Small tables with named rows and columns. After each table, cells are looked up by row and column.

nuputum =
         bil  selun  nolutem  sapigom  lizane  zav
pebokaz  0.6    0.5      0.6      0.6     0.6  0.8
burogom  0.4    0.3      0.2      0.4     0.2  0.7
dos      0.3    0.3      0.2      0.4     0.2  0.8
giramol  0.6    0.5      0.6      0.7     0.6  0.9
ged      0.3    0.2      0.2      0.4     0.2  0.9
puniz    0.7    0.7      0.8      0.7     0.8  0.6
kiseva   0.4    0.3      0.1      0.4     0.2  0.8
temupu   0.7    0.7      0.8      0.7     0.8  0.7
fepuz    0.8    0.8      1.0      0.8     0.9  0.6
fege     0.7    0.8      0.9      0.7     0.8  0.2
zon      0.6    0.7      0.6      0.5     0.6  0.3
zodefu   0.3    0.3      0.3      0.3     0.3  0.5

kiseva, sapigom -> 0.4
temupu, selun -> 0.7
dos, sapigom -> 0.4
zon, sapigom -> 0.5
burogom, lizane -> 0.2
pebokaz, sapigom -> 0.6

dus
|  | pivu | volegon | dez | niv | tideno | bom | raz | kem | feradi |
|---|---|---|---|---|---|---|---|---|---|
| dop | -45093 | -5425 | 62312 | -37970 | -10604 | 39153 | 9424 | 72797 | -4084 |
| kas | -12950 | -22837 | -86342 | -16071 | 54033 | -62866 | 44333 | 5008 | -25224 |
| pefizum | -7540 | 29268 | -40141 | 45026 | -28786 | -1476 | -52194 | -53908 | -34569 |
| nimagod | 32886 | -72533 | -8572 | -71636 | -66309 | 15202 | -31703 | -60303 | 46676 |

volegon of dop is -5425
dez of nimagod is -8572
volegon of nimagod is -72533
feradi of nimagod is 46676
dez of dop is 62312
tideno of kas is 54033
bom of dop is 39153
niv of kas is -16071
kem of kas is 5008
bom of kas is -62866
raz of dop is 9424
dez of kas is -86342
pivu of nimagod is 32886
kem of dop is 72797
bom of pefizum is -1476
niv of dop is -37970
niv of nimagod is -71636
raz of nimagod is -31703
Which row has the largest pivu? nimagod

tam
        fuduka  gutil  dufur  vatosit  pogit
bon         52    174     86       78     19
finilo      99    119     92      118    107
lobi        25    130    169       46    154
demes      141     76     92      142    106
tif         86    129    124       88    128
sev         86     97     95       91     86
tamana      84     71    104       88    100
vovo        98     92     92       78    113
laku        63    203    122       98     88

bon, pogit: 19
tif, gutil: 129
sev, dufur: 95
laku, pogit: 88
laku, fuduka: 63
sev, pogit: 86
demes, dufur: 92
demes, gutil: 76
lobi, pogit: 154
demes, vatosit: 142
sev, gutil: 97
laku, vatosit: 98
tif, dufur: 124
Row with the largest vatosit: demes

tov =
         kefeni    ger  bonafub   sava    vor  sanaro    suk  fozib    zem
zalebi    0.485  0.508    0.576  0.508  0.488   0.489  0.510  0.483  0.576
dasuz     0.436  0.517    0.386  0.450  0.475   0.522  0.452  0.480  0.499
nud       0.482  0.496    0.418  0.403  0.488   0.498  0.499  0.489  0.727
zakuli    0.466  0.530    0.345  0.496  0.485   0.511  0.422  0.480  0.356
zavuz     0.478  0.490    0.409  0.400  0.496   0.496  0.504  0.499  0.812
gezagu    0.486  0.498    0.640  0.539  0.505   0.496  0.530  0.490  0.534
veteko    0.512  0.501    0.105  0.393  0.493   0.502  0.386  0.501  0.498
sug       0.466  0.504    0.507  0.519  0.477   0.471  0.465  0.477  0.482
tamun     0.511  0.511    0.536  0.567  0.504   0.507  0.439  0.499  0.394
lod       0.498  0.488    0.602  0.564  0.490   0.503  0.518  0.512  0.210
veparok   0.474  0.516    0.585  0.534  0.482   0.486  0.506  0.471  0.428
vom       0.505  0.512    0.421  0.447  0.492   0.500  0.506  0.488  0.595

What is the bonafub of nud in tov? 0.418
What is the ger of zakuli in tov? 0.530
What is the zem of dasuz in tov? 0.499
What is the sava of tamun in tov? 0.567
What is the ger of veteko in tov? 0.501
What is the fozib of zalebi in tov? 0.483
What is the kefeni of zalebi in tov? 0.485
What is the sava of gezagu in tov? 0.539
What is the ger of dasuz in tov? 0.517
What is the zem of vom in tov? 0.595
What is the suk of zavuz in tov? 0.504
What is the zem of lod in tov? 0.210
What is the kefeni of zakuli in tov? 0.466
What is the bonafub of lod in tov? 0.602
What is the kefeni of nud in tov? 0.482
What is the vor of sug in tov? 0.477
What is the zem of veparok in tov? 0.428
What is the suk of veparok in tov? 0.506
What is the zem of zakuli in tov? 0.356
What is the ger of veparok in tov? 0.516

totugiv
|  | bame | tisoz | dozi | vub | dilu | nefig | lat | pif | lasem | nom |
|---|---|---|---|---|---|---|---|---|---|---|
| lomit | -19.853 | -13.031 | -40.847 | 8.973 | 8.083 | -60.435 | -0.439 | 46.563 | -67.760 | -36.687 |
| nesoro | -7.410 | -5.466 | 7.822 | -14.266 | -14.438 | 0.156 | -22.758 | -33.112 | 21.259 | -16.437 |
| giger | -21.689 | -25.738 | 13.750 | -18.605 | 8.566 | 17.640 | -59.987 | -22.057 | 20.173 | -81.310 |
| zifar | -3.722 | -10.997 | 22.699 | -29.337 | -24.502 | 40.462 | -28.071 | -63.467 | 52.030 | -2.682 |

What is the vub of nesoro in totugiv?
-14.266
What is the tisoz of zifar in totugiv?
-10.997
What is the pif of zifar in totugiv?
-63.467
What is the nom of giger in totugiv?
-81.310
What is the pif of lomit in totugiv?
46.563
What is the dozi of lomit in totugiv?
-40.847
What is the dozi of zifar in totugiv?
22.699
What is the nom of lomit in totugiv?
-36.687
What is the bame of nesoro in totugiv?
-7.410
What is the vub of zifar in totugiv?
-29.337
What is the bame of giger in totugiv?
-21.689
What is the vub of giger in totugiv?
-18.605
What is the lat of zifar in totugiv?
-28.071
What is the dilu of zifar in totugiv?
-24.502
What is the pif of giger in totugiv?
-22.057
What is the lasem of zifar in totugiv?
52.030
What is the tisoz of nesoro in totugiv?
-5.466
What is the dozi of nesoro in totugiv?
7.822

zetake =
|  | luz | nagip | pomega | sunitu | vir | nutavi |
|---|---|---|---|---|---|---|
| taf | 77 | 18 | 18 | 6 | 22 | 32 |
| dobubon | 50 | 41 | 22 | 9 | 20 | 23 |
| zepit | 37 | 36 | 36 | 24 | 47 | 28 |
| pil | 61 | 7 | 17 | 13 | 18 | 21 |
| pazabus | 45 | 31 | 22 | 25 | 21 | 41 |
| litez | 76 | 25 | 21 | 1 | 20 | 35 |
| bibita | 34 | 31 | 26 | 25 | 29 | 36 |
| zusab | 39 | 33 | 40 | 21 | 37 | 32 |
| zosut | 35 | 26 | 33 | 13 | 46 | 66 |

zusab, nagip: 33
dobubon, sunitu: 9
zepit, nutavi: 28
bibita, luz: 34
dobubon, nagip: 41
litez, luz: 76
zusab, nutavi: 32
zosut, pomega: 33
taf, nagip: 18
zepit, luz: 37
taf, vir: 22
zepit, sunitu: 24
bibita, nutavi: 36

vinetus =
        bul  pog  batoz  duv  sizopir  big  giba  dilus  vaz
napaza  127  129    123  115      140  142   121     93   12
ret     162  138    182  137      121   87   103    163  108
mun     140  127     87  118      116  177    85     62   73
sif     199  111    149   89      142  129   157    160  136
siv     148  158    135  154      108  178   138    151  129
debeg   156  112    112  148      127  136   152    171  183
nefefa  123  152    120  102      131   87   111    131  136
luk     123  154    113  199      121  111   110    140  203
pag      99   97    154  154      123  123   107    137  149

pog of pag = 97
giba of debeg = 152
big of mun = 177
giba of siv = 138
bul of debeg = 156
dilus of luk = 140
bul of sif = 199
batoz of siv = 135
dilus of mun = 62
giba of ret = 103
duv of nefefa = 102
sizopir of luk = 121
duv of debeg = 148
duv of ret = 137
dilus of debeg = 171
Row with the largest pog: siv

maf
|  | setasa | zis |
|---|---|---|
| zonug | 4.45 | 3.52 |
| gegoz | 4.65 | 4.14 |
| pov | 4.60 | 4.70 |
| tilup | 1.41 | 1.48 |
| moginot | 0.86 | 8.57 |
| ran | -3.21 | -0.65 |
| nesi | 6.38 | -8.08 |

What is the setasa of moginot in maf? 0.86
What is the setasa of tilup in maf? 1.41
What is the setasa of nesi in maf? 6.38
What is the zis of tilup in maf? 1.48
What is the zis of nesi in maf? -8.08
What is the zis of pov in maf? 4.70
What is the zis of ran in maf? -0.65
What is the setasa of gegoz in maf? 4.65
Row with the largest zis: moginot

nuzimos:
columns: depered, vuda, niv
bilutez: [58, 43, 50]
lasef: [24, 65, 92]
ranoka: [58, 46, 33]
sirek: [92, 45, 54]
bofadod: [5, 68, 72]
fif: [74, 58, 62]
megode: [64, 49, 94]
bekari: [39, 64, 61]
til: [70, 57, 37]

What is the vuda of ranoka in nuzimos?
46
What is the niv of til in nuzimos?
37
What is the depered of ranoka in nuzimos?
58
What is the vuda of sirek in nuzimos?
45
What is the niv of sirek in nuzimos?
54
What is the niv of lasef in nuzimos?
92
What is the niv of bilutez in nuzimos?
50
What is the niv of bofadod in nuzimos?
72
What is the depered of bofadod in nuzimos?
5
What is the depered of bekari in nuzimos?
39
What is the vuda of megode in nuzimos?
49
What is the depered of til in nuzimos?
70
What is the depered of sirek in nuzimos?
92
What is the vuda of til in nuzimos?
57
What is the vuda of bofadod in nuzimos?
68
What is the depered of lasef in nuzimos?
24
What is the vuda of lasef in nuzimos?
65
Which row has the largest vuda? bofadod

